In the data rows, 128 means zero.
Here are some numbered points:
[136 133 157 147  90 142 162 166  77 150  97 102 106 160 122 102  88 103 158 153 118 114 142 110] 0
[163 185 160  86  83 159 175 166  77 182 118  94  95  80 101  93  98 150 109  80 128 110 181 143] 1
[146 139 134  98 101 134 143 139 115 142 145 111 105 127 119 111 125 129 133  96 113  95 114 109] 2
[138 103 139 154 111 137 103 156 127 136 118 103 108 134 116 152 117 113 160 130 119 141 148 134] 3
[101 101 109 121 118 139 101 142 130  96 100  99 111 149 140 178 160 110  93 120 101 133  96 171] 4
[126 127 114 146 178 101 138 141 144 105 104  92 170 118 159 102  79 184 126  80 132 130 168  82] 5
[142 124 124 113 115 133 141 100 106 109 146 124 116 134 114 119 145 134 117 118 119 143 127 136] 6
[125 124 155 178 161 140 146 111 158 110 103 141 124 144 163 103 186 164 123 171 132 128 137 157] 7
[152 168  94 129 137 124 129 103 113 170 141 106 128  96 102 153 156 120 137  99 129 146 102 113] 8
[132  92 167 140 112 105 143 110 157  98 143 157  99 109  96 164 160 107 126 163  99 155 156 125] 9
[136 141 150 150 149 126 136 138 150 143 112 152 113 105 141 134 155 139 147 143 119 106 122 149] 10
[123 144 118 151 151 134 106 139 152 137 200 122 139  89  75 132 183 137 164 147 183 124  77 156] 11
[ 78  91 140 164 138  67 103  92  85 129  91 129 116 138 103 111  93 142 139 160 146 111 107 113] 12
[159 134 166 164 176 164 171 123 169 133  91 175 121 153 143 183 110 151 131 171  96 126 135 162] 13
[106 122 109 113 119  98 103 146 150 109 131 113 125 113 152 154 108 114 121 125 117 151 128 147] 14
[136 111 151 107 139 124 159 168 142 111 119  98  98 133 149 160 142 134 163 106  97 115 150 144] 15
[145 125  98 173 180  93 127 157 146 121 106  96 174 126 149  95  80 182 140  84 124 129 161  84] 16
[166 114 152  81  94  85 163  82 154  73 181  93 102  71  86 102 173  85 141  74 108  74  70  88] 17
[143 112 117 152 153 143 100 122 108 155 107 150 153 136 105 139 133 133 132 132 154 134 112 105] 18
[168 102 123 171 116 113  89 149 120 159 123 138 136 145  79 158 161 131 144 172 149 114 114 140] 19
[146 105 117 126 137 114 109 108 118 150 121 149 135 150 148 118 130 132 143 139 133 122 124 109] 20
[108 147 106 163 115 116 128 116 116 131 125 119 113  99 118 101 131 133 141 136 113 138 131  95] 21
[107 167 106 158 104 120  96 146 183 120 153 168 155 136 142  91  91 173  80 162 106 107 123 104] 22
[138 143 121 144 149 129 103 133 147 151 142 138 145 107 116 149 148 138 140 143 145 127 112 144] 23
[143 127 141 167 110 114 147 149 110 149 106 117 127 159 150 112 153 107 157 152 111 123 142 120] 24
[110 141 146 112 133 116 139 129 137 113 133 111 117 107 147 118 114 123 132 119 115 110 127 142] 25
[154 131 122  92 106 113 131 101 122  97 157 130 126 102  95 155 165  95 112 103 106  79 131 163] 26
[135 103 162 147 110 106 134 116 150 109 135 142  98 114  96 150 146 111 133 157 111 151 145 121] 27
[132 145 147 110 122 111 130 129 137 123 138 107 131 104 110 113 156 116 132 113 154 114 120 113] 28
[ 77  88 110 175 148  86  66  56  75 109  68 118 113 136 122  66 113 123 170 176 122 102  70 104] 29
[124  92 156 129 108 118 148 127 139  98 139 137  96 126 119 168 137 101 128 143  99 158 162 136] 30
[137 132 142 156 151 133 135 122 134 130 104 150 130 123 135 123 137 127 141 143 124 101 112 136] 31
[ 95 106 160  97 112 130 142 158 159  93  99 129  92 127 151 154 141 147 107 145 104 168 167 152] 32
[140 127 117 122 126 130 133 109 110 122 131 129 124 125 128 129 144 122 116 122 131 125 134 128] 33
[156 127  91 102 104 128 151  94 123  85 178 135 120 121 100 131 177 125  97 108 109 125 107 135] 34
[106 129 125 119 112 104 151 144 110 108 152 110 141 141 110 123 113 136 112 107 127 133 133 127] 35
[156 113 132 168  95 159 122 160 127 145 120 115  98 155 149 160 104 100 162 115  95 161 183 156] 36
[131 123 120 116 108 131 136 122 125 110 132 113 107 127 136 143 147 119 113 111 115 127 135 142] 37
[134 121 117 102 100 138  92 118 158 118 121 136 151 135 109 149 140 136 119 108 146 143 105 138] 38
[148 101 155 134 111  99  96  90 114 147 144 167 136 158 115  94 111 161 128 120 140 146 160 163] 39
[142 129 141 121 147  95 141 154 168 130 116 115 105 118 141 165 152 158 155 113 105 104 132 150] 40
[ 62 107 133  87  77 146 125 189 180  75 120  78  54 176 154 171  84 111 107  98 120 185 152 205] 41
[122 111 101  88  98 167 139  93 133  86 134 125 116 161 169 152 148  86  82  91 102 160 159 162] 42
[133 108 126  99 132 153 125 123 120 116  95 111 150 163 125 136 112 140 120 104 157 164 123 134] 43
[111 122 122 141 107 116 102 133 110 149 105 149 122 138 136 128 112 150 133 149 120 128 142 141] 44
[160 108  91 105 110 158 159 100  97 101 155 122 104 154 129 118 169 144  97 117 108 159 147 151] 45
[157 154 169 120 151 147 132 174 155 140 138  94 158 105 173 177 153 149 143  91  95 123 157 157] 46
[143 127 152 141 133 125 138 101 158 114 132 159 126 121 118 156 132 155 121 128 122  90 111 106] 47
[115 135  92 128 163 136 110 124 130 179 121 163 170  64 113 184  87 152  99 166 172  83 126 176] 48
[106 142 117 135 158 150 137 104 102 134 110 159 150 144 146 109 109 146  95 150 148 143 132 120] 49
[144 138 115 159 146 100 111 106 119 156 133 155 156 109 122 137 146 137 140 140 137 102 110 108] 50
[162 110 125 167 117 119  91 147 124 156 123 134 138 145  86 157 151 129 144 167 148 120 120 138] 51
[130 138 101 135 102 146 134 137 147 139 161 125 117 105 101 157 182 101 165 132 148 118 102 131] 52
[174 124 152 146 121 158  88 116  71 130  91 103 145 158 116  86 101 104  73 148 135 111 103  96] 53
[ 81 105 144  90  99 134 116 171 185  89  81 119  90 125 133 154 144 166  86 140 118 174 144 161] 54
[146 114 106 106 169 120 160  93 146 119 143 101 168  97 124 108  94 108 128 120 141 147 139 106] 55
[150 122 131 154 109 102 125 133 103 148 138 123 116 106 112 133 149 102 151 146 127  98 110 113] 56
[151 131 173 176 171 149 152 112 160 126  94 168 127 136 131 147 140 140 129 155 135 116 134 163] 57
[127 136 153 186  69 102 188 167  83 178  91  61 114 163 187  71 164  97 171 175  82 137 176 111] 58
[133 117 136 145 145 138 109 114 103 131 111 156 132 137 113 124 119 149 126 152 134 124 113 124] 59
New points follow, each followed by the number of its nearest point above by angle.
[ 62 127 139  84 110 151 131 190 143 107 111 110  82 191 133 150  91 131 101  86 143 186 137 185] 41
[133  99 145 107 168 173 180 132  62 103  95 104 130 159 143 109 103 122 116 117 152 158 170 129] 43
[161 153 146 114 181 106 128 115 110 153 134 123 176 113 130 124 155 128 134 164 161  88 103  95] 50
[165 113  94 116 142 129 158 116 150 131 165 121 159 106 105 126 113  87 140 137 135 134 117 127] 55
[155 164  90 158 158 101  92 100 126 171 132 176 128 123 110 114 160 158 156 160 170 103 100 104] 50
[115 115 103 133 112 101 105 135 150 112 110 129 112 130 146 151 116 141 116 103 107 142 142 152] 14
[100 154 132 126 127 135 130 151 148 134 133 142 132 125 160 117 115 150 108 148 132 133 147 135] 22
[168 122 109 112 145 152 157  90 154 115 164 179 175 154  85  97  82  91  76 143 167 148 145  88] 55
[152  89 100  84  81 135 126  93 138  95 124  92 138 125 157 110 115  81  78  89 111 162 179 177] 42
[147 148 139  97 103 151 150 158  99 160 131 107 112 149 124 115 106 142 133  98 107  95 115 115] 2
[109 127 127 127 105 151 139 143 136 112 130 114 100 137 127 139 134 108 134 119 127 139 136 138] 41
[136 119 128 164  96 146 127 146 118 139 115 112  98 143 146 143 105 106 153 115  96 157 174 137] 36
[154 125 103 112 147 118 150 100 156 133 147 107 166  97 116 109  97 102 129 132 137 143 126 113] 55
[106 124 128 136 119 123 135 159 112 110 139 114 123 137 118 118 100 133 125 123 134 147 141 124] 35
[114 147 145 120 114 127 136 101 142 116 127 121 110 114 144 112 111 133 114 142 114 119 152 129] 25
[144 136 151 113 129 112 107 142 151 125 157 110 153 107 124 136 145 113 119 114 155 115 106 137] 28
[158 113 100 115 164 125 149  96 159 136 157 140 159 121 108 110  90  84 150 124 147  88 127 131] 55
[139 112 109 115 106 132 123 129 138 114 108 112 126 136 149 110 124 118 110 110 129 139 153 130] 42
[146 126 110 123 156 131 138 127 128 138 143 125 139 145 116 123 104 108 123 113 115 142 113 113] 55
[118 128 113 176 165  96  88 147  71 163  75 184 192  79 159 145  98 156  88 171 161  74 135 182] 48
[115 159 140 126 124 112 133 146 137 157 144  98 120  84 111 121 125 152 129 116 119 119 148 130] 1
[143 123 136 163 111 150 127 156 126 147 119 126 101 146 147 146 114 113 154 122 100 150 166 144] 36
[149 123 115 122 118 145 145 150 122 134 138 120 112 153 144 145 117 104 137 111 106 144 141 142] 36
[155 126 106 122 162 133 141 129 129 144 147 124 138 146 118 124 111 105 132 103 117 140 117 111] 55
[148 137 127  96 115 112 130 110 129 108 153 127 133 106 108 152 158 106 114 106 113  88 136 158] 26
[142 132 148 134 125 124 130 116 148 112 126 140 120 127 113 153 122 140 130 131 109 112 119 112] 47
[109 168  81 179 104 120  78 167 191 128 162 189 175 148 137  88  83 179  74 168 110 103 104  98] 22
[110 116 120 128 158 159 139 102  97 110  92 141 154 150 139 100  91 140 111 148 144 128 116  97] 49
[117 149 156 128 144 129 159 136 142 132 115 148 110 102 162 126 138 154 140 123  98 104 133 134] 10
[130 148 107 156 145 116 104 153 150 127 124 153 151 122 148 102 112 143 120 144 147 104 114 111] 22
[163 125 133  88  97  86 137  96 148  91 168 113 101  94  83 122 175  99 122  92 121  88 106 101] 17
[137 130 135 142 112 102 130 130 112 146 139 122 113 111 124 129 137 112 148 134 128  98 122 110] 56
[168 103 166 100 131 107 170  94 155  84 144 135  94 104  84 125 160 110 106 112 129 140 107 110] 17
[110 156 138 120 144 108 132 136 152 130 127 126 129 111 143 124 117 135 133 134 130 103 139 132] 25
[ 95 138 104 157 118 126 133 131 115 136 137 135 122 113 140 121 116 115 132 149 125 137 139 122] 21
[146 129 116 119 146 139 152 122 123 130 144 110 127 148 133 119 108  97 123 102  98 145 129 104] 55
[128 126 128 108 124 109 117 118 140 118 128 108 150 102 127 129 156 113 122 112 145 116 114 125] 28
[121 158  95 173 104 117  83 153 169 137 143 167 164 147 134 105  93 173  89 163 110 117 117 115] 22
[120 109  75 129 166 164 185 162  90 142 171  86 154 140 106  84  87  92 168 100 148 172 100 108] 55
[126 148 103  97 175 157 140 127 161 161 136 121 169 139 110 105 110 128 123 121 162 104  96  93] 55
[154 158 115 143 154 107  98 117 161 156 145 154 128  95 107 162 148 158 156 141 157 114 107 154] 23
[134 146 160 154 158 134 151 139 146 141  97 158 106 109 156 133 155 144 152 148 106 105 127 154] 10
[108 125 109 150  89 133 142 132 121 133 131 155 104 109 141 120 120 104 139 139 112 135 142 121] 21
[ 69 138 107 106  84 133 110 146 133 107  96  79  82 166 157 133  81 126  82 115 107 196 120 144] 41
[142 134 119 132 143 118 113 124 138 136 133 134 133 120 112 145 152 125 129 143 134 122 122 145] 23
[157 122 102 127 147 128 134 111 154 135 157 144 148 128 108 118 106 103 144 133 139  97 126 126] 55
[162 134 155 114 160  95 153 155 169 130 121 111 105 114 135 171 171 160 169 117 106  85 133 147] 40
[104 141 159 112 123  98 149 112 143 146 136 111  96 128 160 101 103 146 152  89 135  98 157 103] 25
[ 66  97 100  98 119 166  82 147 145  69  77  86 116 173 152 202 163 116  67  95 105 155  90 204] 4
[168 143 147  81 146  80 115 166 182 142 187  93 147  85 105 158 183  97 163  71 166  78 114 160] 28
[ 78  81 145  65 155 119  89 103 117 135 141 178 135 187 101 121 126 190 126 158 156 126 142 192] 39
[168 151 164 114 148 156 132 162 154 138 136  94 151 102 179 174 164 147 143  85  90 125 157 162] 46
[151 117 142 155 110 131 100 143 148 134 115 112 111 135 108 140 122 130 148 124 117 136 126 140] 3
[146 175 133  94  86 144  96  51  71 112  69  73 169 157 145  79  73  93  62 163 123 169 102  56] 53
[155 127 101 107 146 121 153  97 146 126 156 103 169 100 118 110  96  94 126 124 136 141 125 113] 55
[139 112 143 150 117 132 113 143 134 129 120 116 111 131 114 152 117 123 152 131 116 130 136 125] 3
[104 138 131 148 139 150 131 109  89 138  91 152 137 155 138 110  85 148 107 143 132 154 148 114] 49
[155 116 107 116 112 143 144 111 110 112 146 121 107 146 124 119 158 142 111 124 112 153 138 144] 45
[155 144 105 153 128 116 107 110 127 145 145 150 128 127 118 123 153 138 150 144 135 107 116 111] 50
[109 137  76 126 181 134 109 117 124 196 113 172 186  47 109 201  65 165  81 175 186  67 133 194] 48
[104 127 135 124 113 145 138 138 122 105 119 107 101 145 140 128 113 111 120 104 122 144 152 135] 41
[160 105 112  94 160 132 135 156 132 125 172 113 146 150 107 137 104 102 164  96 123 154 100 113] 55
[ 87 134 157 107  59 155 147 185 134  73 151  87  94 182 121 163  97  88  99  82 111 172 163 193] 41
[134 176  71 156 174 132  56 181 206 133 138 148 166  78 159  88 101 184 100 199 168 133  90  64] 22
[141 135 139 115 137 108 117 134 141 132 154 117 153 110 120 130 137 111 125 117 149 114 109 129] 28
[138 106 125 137 125 131 143 146 109 132 143 105 128 143 138 139 118 107 154 102 110 142 144 142] 36
[114 128 132 141 141 108 109 141 114 146 109 146 119 141 140 128 114 143 146 136 125 132 148 141] 44
[ 55 151 153  86  55 186 164 182 135  66 157  93  86 185 137 153  93  93  85  63 120 185 156 199] 41
[144 129 129 133 132 136 113 135 139 137 138 149 146 116 129 144 142 110 130 141 133 120 113 144] 23
[116 133 132 108  81 145 110 136 164 106 170 166 126  83 116 148 165 105 106 122 111 107 137 154] 26
[105 151 137 129 154 142 143 153 120 144 114 150 114 144 119 130 126 145 130 142 139 131 153 104] 49
[ 72 141  93 139 199  87 118 178  78 186  99 180 189  62 124 162  92 169 117 158 176  76  94 159] 48
[129 118 121 123 139 140 126 125 120 124 114 135 149 138 135 119 110 132 122 141 143 127 122 120] 49
[ 94 125 164  98  97 160 160 157 168  73 121 101  69 164 114 162 110 128  93 104 127 154 140 176] 41
